Each row is where one point has got to under a steady rotation. How many ticks took it there?
The counts run from 0 to 962.
[-26.4  -1.8  10.9  -5.1   3.6  -2.6  -7.2 -22.8  16.0  10.3   9.2  -3.4
  17.5 -36.7  -9.4  13.8  13.0 -36.5 -23.9 -14.6  -5.2  11.3  17.9  26.7
  -8.5  31.4 -26.8  35.0  14.1  13.0   0.6   7.5   4.7  -3.9 -20.8 -18.9
 -25.7  33.3 -23.9  38.3   3.9  -7.9  -5.9  -8.4  21.1 -16.9  16.9   0.6
 -17.7  -6.8  10.9  10.9   7.2  -1.0 -12.6]
580
[ -9.4  -9.3 -12.1  22.8  19.1  18.5 -13.3  -4.0 -12.4 -15.2  -0.7  -9.3
 -15.6   3.9   1.5  10.5 -11.1   9.6  25.6   5.4  -9.3  32.9   4.6 -12.9
   8.6 -27.9 -15.2  -3.6   0.1   3.5 -55.8  16.8   4.8   6.5  26.3  31.9
 -15.8  -5.0   0.7  31.0 -43.5  17.0 -22.2  11.9 -11.3  -7.7   0.7 -13.8
  21.3  15.6   6.1 -28.0  11.1  -3.2   4.9]
528
[-19.1  11.9  -5.8  34.0   8.2 -14.7 -10.1 -23.0   2.9   1.5   7.9  16.5
 -21.4  -7.4   6.0  23.4   6.6 -34.8 -31.6  -8.8   9.9  38.4 -18.2  14.7
 -23.6  -3.9 -29.0  16.4  -8.3  -6.7 -13.0  -3.3   6.9 -14.2  18.2  13.6
  16.8 -31.6 -32.5  21.9  15.8   3.4 -13.2 -14.6  -9.7 -12.1 -10.4  -3.0
  -4.7 -17.9 -20.8  19.2   7.7  25.9  -2.4]
447
[ -9.4  -1.7   2.1   7.4   8.0  11.2 -17.7 -28.9  -9.6   1.9  -3.7 -30.7
  -6.8 -38.1  22.5  32.8  -3.9 -36.7 -14.1  -7.3   5.9  21.2   1.2  22.6
 -17.7  23.7 -28.2  51.0  -6.8  -0.9 -13.1   3.0  10.0 -14.9  -7.5  -9.0
 -19.0   1.7 -12.8  42.3  -9.2  -7.5  -8.7  -4.9   5.3 -11.6  11.8  -5.5
 -17.1   2.5  -7.1   4.4  14.7  17.2 -23.8]
453
[-23.5   2.6  12.6  22.6  -5.7   4.7  -4.2  -3.1 -24.4   5.0   4.3  -4.6
   5.0 -36.4  -7.3   9.5  -9.1 -15.6   6.0   2.5   1.2  36.1   3.4  -7.6
 -30.8 -17.0 -43.2   7.9   4.8  13.0 -50.2  31.8  -2.2 -14.1  33.6  17.5
 -13.2   4.9  -8.3  36.2 -22.6  -2.1 -32.8   1.6 -12.3 -16.7   7.5 -19.7
   0.4   0.6   8.4  -8.0  -2.2  -1.7  -1.5]
948
[ 25.7  -1.7  -3.6   1.7  28.0  12.5   1.4  -8.0 -24.3   3.3 -10.5 -53.9
 -18.0  -6.2  35.0  -0.5  10.8   3.3  12.8  -5.3   6.9 -24.9   5.5  12.4
   4.7  12.9   6.9  29.4  -4.5 -27.2   4.4  -7.1  14.0  -8.9 -38.5 -11.1
  -3.4 -11.7   3.6  -2.2 -17.1  25.6   4.2  25.1  13.1  11.2   2.7   5.6
   0.1  12.1  -9.0 -19.5  26.7  14.6 -13.4]
360
[ 37.3  -0.4  -6.9 -10.5   8.8  19.2   6.7  -6.0 -17.7 -15.1 -18.3 -36.2
 -10.0   1.7  29.0   5.5  14.6  10.6   9.0  -2.9   8.9 -37.2   7.5  12.5
  10.3   1.8  26.0  14.1 -16.8 -20.5  31.5 -29.8  14.9   0.0 -32.0 -26.5
   0.6 -17.2  20.5 -20.4  -4.5  -3.9   7.4   0.9   9.1  13.1  10.5  25.6
  -9.4   8.8  -2.3   1.1  20.4   8.1 -20.9]
750
[-25.0  -6.2   5.5  -8.5 -13.6   3.0  -6.9 -12.6  40.8  -1.7   2.2  23.2
  16.0 -20.5 -15.9  16.1   9.6 -19.7 -22.9 -10.6 -14.0   6.4  12.3  14.0
   5.5  18.0  -0.1  15.7  13.6  31.5  17.8   0.0 -14.6  13.0   6.3 -35.6
 -31.6  27.6  -1.4  37.5  13.7 -36.4  -6.2 -16.8  14.8  -3.0  15.5   5.5
 -22.7   4.5  27.9  16.5  -2.8  -4.4 -14.6]
52
[ 16.6   5.0  23.4   0.1 -31.1   4.3   9.1  -3.2 -44.5  -9.8 -16.7 -22.2
  -6.0 -22.9   0.1  -5.5  -8.5  -3.1  14.5  15.4  31.8  29.4 -14.5  -7.2
 -12.9  11.4 -16.4  19.1 -23.8 -11.8  -7.1  -4.8  40.4 -31.7 -25.8   9.3
   5.6 -17.3   0.7  -5.7 -13.4  -6.4 -24.9  -0.6 -21.7 -20.5  19.7  -6.3
  -7.4 -29.6 -15.9  19.0   5.2 -32.2   8.9]
825
[-21.4  -5.3 -10.0  27.2  12.5  -2.0  -7.2  -0.4  18.5  -6.9  12.2  36.6
  -4.1   7.5 -20.4   5.7   7.5   3.1   4.9  -2.8  -7.1  29.0  -5.0  -8.3
  -5.5 -27.9 -20.6 -32.5  10.1  15.8 -41.0  12.4 -10.0  11.7  47.7  24.8
   2.7  -6.9 -11.6  32.8  -6.5   0.6 -21.7  -2.3 -15.3 -17.1  -8.7 -19.6
   0.9   3.7  13.4 -11.7  -1.3   6.8   9.2]
540
[ 41.8 -17.8  26.1  -0.1 -16.9  15.9  17.7  -4.0 -20.5 -36.0 -17.9  -9.6
   1.4 -13.5   2.0 -17.7  17.7   9.9  27.8   2.2  18.9  27.8 -17.0 -22.6
   8.9  34.4   4.4  21.9 -11.4  -0.2  20.2  -4.3  14.3  -5.3 -28.3 -19.5
  -2.8  -6.3  13.2   9.3 -19.0 -11.8 -24.1  -0.7  -4.9 -16.8  28.8  17.0
  -4.7 -31.3   4.1  16.4  19.7 -20.8   5.4]
158
[-22.8 -11.9  -1.9 -13.3   0.4   6.7  21.1  13.2  14.6   1.3   6.7  18.8
  25.8 -19.1 -39.0  -7.5  15.9  22.5   2.5  -5.8 -18.4 -14.8  46.6  10.1
   3.2 -11.5  -6.3 -37.9  26.5  27.2 -18.7  14.2   4.5  20.7   9.4  -0.4
 -16.5  33.3  -4.2  18.5  -5.1  -1.2 -10.8  11.6  13.9 -12.0   0.1  -1.9
  -0.4   9.9  35.2 -12.2  -2.6 -30.4   1.0]
6
[-20.1   4.0  15.0  16.9 -14.7   3.6 -25.9  -9.3   8.7  -9.9   1.0   4.6
  -0.9 -14.9   6.5  24.1 -16.8 -30.9  -9.6   5.3  -8.8  38.3 -20.5 -15.6
 -23.2  -3.1 -22.0  38.4  -0.6  15.1 -13.1  24.1 -36.2  -1.8  43.6  -6.8
 -30.8   3.5  10.5  32.0  -7.1 -36.2 -18.7 -10.8  -4.4   2.0  16.9   2.1
  -4.5  11.9  11.7   3.5  -0.4   4.5   8.1]
46
[ 22.5 -10.9  26.8 -21.6 -25.2   3.7   6.5 -11.2   6.2 -18.4 -18.0  -1.9
   9.4  -8.9  -3.5 -12.1   5.5  -2.1   4.3  -3.6  14.8  12.2 -14.3  -7.2
  17.5  44.7  12.0  27.1 -13.2  -3.4  38.8 -14.8  22.8   2.2 -43.7 -23.0
   1.5   2.2   9.8   1.7   1.6 -26.8 -10.4 -11.7  -3.9 -13.4  22.4   7.5
 -17.8 -32.6  -0.7  33.6   5.6 -27.8  -1.9]
175
[ -2.8   7.5 -19.3 -15.3   4.6   6.3   0.2  10.1  29.5   2.7  -0.4  12.6
   5.9  12.6  -3.8   2.9  13.3  15.2 -10.4  -6.9 -18.9 -47.2  20.6  12.0
   4.5 -24.5  32.5 -24.0  13.9  14.1  26.9 -15.9 -27.8  17.6  20.3 -18.5
 -11.0   5.1  17.1 -14.3  26.7 -15.4  20.6  -0.3  20.3  21.4 -12.4  13.7
 -11.4  22.0  30.2  -3.7  -3.3  14.2 -11.4]
754
[ -8.1 -22.3  -4.6  12.3  23.6  16.6 -15.4  -9.2 -11.7  -6.1   1.7 -30.0
  -3.8  11.7   5.5  -2.7  -7.8  11.3  23.1  -0.3 -11.4   8.9  15.6  -6.2
  21.0   1.9 -14.6  11.0  10.6  -5.3 -37.9  27.9   0.7   7.3 -13.4  17.0
 -34.3  15.2   0.6  28.6 -42.4  22.8 -13.8  21.5   2.7  -6.8   7.1  -7.9
  14.4  19.7  10.9 -38.6  12.7 -21.6  12.8]
390
[-16.4  -5.0   2.7   7.7  -7.1  12.7  -5.8  18.7 -21.9   3.6   6.1 -20.3
   9.7 -15.4  -9.9  -6.5 -19.1  12.4  19.7  13.7 -11.8   7.3  17.3 -14.2
  -8.4 -24.3 -22.4  -6.4  12.6   4.2 -51.3  30.1 -10.6   9.1  22.7  20.4
 -30.2  20.1   4.7  18.6 -29.8   1.6 -21.0  24.1  -6.4  -3.6   7.7 -17.9
  14.7  20.9  20.6 -38.4  -2.6 -23.3  15.0]
0
[ 20.5  -5.8  15.9  12.1  -4.4  13.8   3.4  -8.3 -26.9 -20.7 -12.8 -15.3
  -7.1 -24.3  15.6  -1.3   9.7 -12.3  16.1  -2.7  20.9  40.5 -27.2 -11.6
  -5.4  22.8 -14.2  27.6 -12.6  -8.3  -9.4   0.6  23.3 -15.6 -26.8  -9.9
   1.7 -19.6  -1.6  25.8 -14.3  -2.0 -21.1  -9.5 -20.6 -18.5  21.1  -2.9
  -9.8 -34.8 -13.3   9.9  13.1  -1.4  -3.0]
561
[-13.5 -12.3  -5.1   2.3  14.5   1.5   2.7 -33.2   1.7  -5.9   0.7   6.6
   0.5 -32.4  -1.0  27.7  26.7 -19.0 -13.2 -18.5  17.7  15.7  13.6  32.8
  -1.8  26.0 -17.6  15.2  -3.3   6.1  -0.7 -18.7  38.8  -7.1 -25.2  -9.3
   6.1  -5.6 -21.9  32.7  -5.7  -2.2 -16.1 -11.4   6.7 -24.8  15.4   4.2
 -19.6 -21.8  -3.1  26.4  24.8  -1.9 -21.7]
441
[-22.4 -14.5  -7.6   9.8   8.4 -20.8  -1.0 -30.6  20.8 -10.0  10.0  26.3
  -3.3  -0.7 -15.1  20.3  18.5  -7.1 -21.7 -18.3  14.0  27.5  12.1  19.8
  11.5  25.8 -20.9  -7.3  -0.6   3.3   1.7 -12.9  41.2  -0.3 -30.8  14.9
  15.9  -2.9 -27.8  19.2   2.5  14.8 -17.3 -15.6   1.1 -27.4  10.2   0.3
  -9.1 -22.5  -9.7  37.2   8.6 -18.5   7.1]
303
[ -0.6 -35.8 -10.7   7.2  33.7   1.4   9.6 -14.4   9.1 -18.8  10.5  13.1
  -4.4  15.5 -10.2 -10.1  29.5  25.3   0.3 -14.3  -0.2   0.8  26.8  12.7
  29.7   6.5  -7.6 -21.8   6.2  -3.4  -9.7  -2.0  31.3  17.9 -41.7  12.7
  -2.7   2.9 -20.7  18.4 -27.9  43.4  -8.9  16.7  12.1 -18.5  -1.2   6.4
   8.8  -2.2   4.3  -5.3  24.0 -19.8   9.0]
395
[ 10.9  -0.9  23.6 -19.3 -30.9 -12.3  25.1   5.5  17.6   3.3  -6.9  35.7
  11.9  -4.8 -28.9 -32.0  16.6   6.5   1.7  -4.8  11.5  12.5  -8.2  -5.7
   0.4  25.7  11.9 -16.7  -1.8  11.7  28.2 -16.1  16.0  -1.0 -25.1  -9.8
  30.1  -1.3 -11.8 -15.6  25.9 -10.3  -3.1 -10.7  -8.3 -17.5  -2.4   1.5
 -18.7 -42.6  -1.0  31.1 -13.7 -19.0   6.6]
692
[ 10.5   8.0 -22.4   4.4  16.0 -15.1   2.2 -11.9   2.3  -6.2  -1.5  -5.0
 -24.0  20.5  21.7  17.6  25.9  -0.5 -29.4   1.1  16.9 -25.6  20.4  29.0
  -0.1  -6.5   7.8  -2.6  -7.0 -19.1  31.9 -39.5  13.9  -4.6 -23.8   0.6
  28.4 -26.8  -1.9 -30.8  20.8  10.2   8.8  -3.8  25.0   7.0  -6.1  28.4
 -10.2  -0.1 -13.5  36.7  24.3  11.4  -6.3]
739
[ 15.2  12.9 -18.2  17.0  21.0   4.5 -11.3   3.5 -39.1  11.9  -7.4 -34.8
 -27.4  17.0  30.6  -6.9  -9.9   2.5  12.3  12.0   3.5 -11.4  -1.9  -5.1
  -5.7 -20.6   1.6  -2.1 -15.0 -36.5 -26.6  -5.0  13.8 -17.7 -16.3  27.8
  18.5 -25.3  -6.7 -26.4  -7.1  31.1   5.3  17.8 -14.9   1.9 -19.6  -8.6
  14.0   1.5 -31.6 -25.4   8.2   9.5   8.3]
107
[ 18.1   2.9  19.0 -26.1 -34.3  15.0  14.3  -4.1  -7.9 -11.8 -22.0  -6.0
  13.1 -38.2  -8.6   3.0   5.7  -1.8   7.9   3.6  20.4   4.3  -7.0   6.4
  -1.4  12.0  15.7  16.9  -7.7  15.0  25.1 -18.7  23.5  -5.6 -17.8 -26.6
   6.2  -8.1  19.9  -4.5   6.8 -41.1 -11.5 -15.6 -18.3  -7.1  26.5   7.5
 -24.4 -35.3  -4.7  25.0  -3.0 -17.4 -16.7]
439
[-23.6  28.1 -16.7   9.2  -7.0 -11.4 -14.5   5.1  20.6  13.7   9.2   9.8
  -8.0  18.2   0.4  20.8  -9.7 -12.6 -22.8  10.1 -14.3 -23.5  10.9   2.4
 -24.0 -33.6   1.2  -3.0   6.3   2.5   3.7  -0.2 -37.4   9.0  52.2   2.7
  -8.1  -5.0  11.8 -15.3  26.1 -20.2  10.5  -4.9  12.1  30.3 -14.0   4.4
  -3.8  34.7  15.1   2.7  -6.8  20.2   8.1]
742
[-45.2  10.8  -2.0   0.7 -30.6 -22.4 -18.4  -0.4  38.9   8.8  15.5  45.7
  14.6   8.0 -30.2  10.2  -6.8 -20.1 -24.9   4.0  -7.2  23.0   6.9  -1.0
  -7.8  -9.9  -7.6 -22.3   6.9  26.5  -1.4   5.5  -8.2  15.7  29.0   9.2
  -4.4  18.6  -9.3  11.8  28.7 -24.9  -2.8 -17.3  -5.4  -8.6  -4.3 -10.9
 -11.4  -4.1   9.5  21.2 -19.5 -11.2  12.7]
305
[ 37.7  -0.1   3.3  -7.2 -13.3  20.6   2.2  12.5 -32.3 -11.9 -18.7 -29.3
 -11.5  15.7  14.2 -22.2 -11.0  37.3  36.6  20.2  10.9 -16.3  -7.2 -21.6
  20.7 -15.0  28.3 -12.7 -16.1 -14.9  -8.2  -5.7   8.7   1.1 -20.2   7.2
  -4.5 -14.5  31.6 -30.6 -16.0   6.2  -8.2  17.0 -11.5   5.7   7.3  -1.3
  12.1   6.3  -3.2 -25.3   3.5 -22.3   9.0]
514
[  2.1 -14.7   1.9  12.2  15.4  -8.4  16.8 -18.8   9.0 -25.7   3.0  29.9
  -9.3  -3.4  -4.0  12.8  37.2   1.6  -9.3 -16.9  22.1  21.7   0.6  14.8
   4.9  23.1  -5.3   3.5  -6.4   1.4  21.4 -26.8  26.6  -1.5 -23.0 -10.7
  25.8 -20.7 -11.7  21.1   0.6   1.8 -27.2 -11.6  10.1 -21.5  12.7  22.3
 -17.3 -25.4  -2.6  45.6  23.6  -5.1  -7.1]
38
[ -9.8 -12.8   3.2  -1.1  -1.8  28.3  -9.7  -5.7  -2.9 -15.0  -1.8  -5.7
  20.1 -41.8 -16.7  10.1  -1.5  -0.1  22.6   0.7 -12.4  28.8  -0.5  -2.9
  -0.4  -5.3 -14.7   3.4   4.2  30.7 -38.1  26.6  -4.9   7.1  25.0  -3.0
 -29.5  15.8   9.3  47.5 -35.1 -21.2 -24.4  -1.8 -16.0 -23.7  22.8 -14.0
  -7.3   1.3  22.6 -21.2   2.4  -8.9  -5.8]
546
[ -1.8  -5.0 -24.3   0.1  33.0  16.4 -12.8 -18.2 -10.9  -4.4  -5.3 -48.8
 -15.8   5.6  31.6  26.9  11.6   1.7   3.9  -1.4   5.1 -25.8  31.2  23.5
  15.5  -4.7   3.0  18.3  -6.1 -19.9 -10.2  -6.5  22.5   6.1 -33.4   5.3
 -22.3  -3.7   6.8   6.2 -33.7  26.1   1.8  18.3  18.7   3.4   9.0  12.5
   2.0  23.9  -3.9 -15.2  31.2  -2.0 -17.4]
625
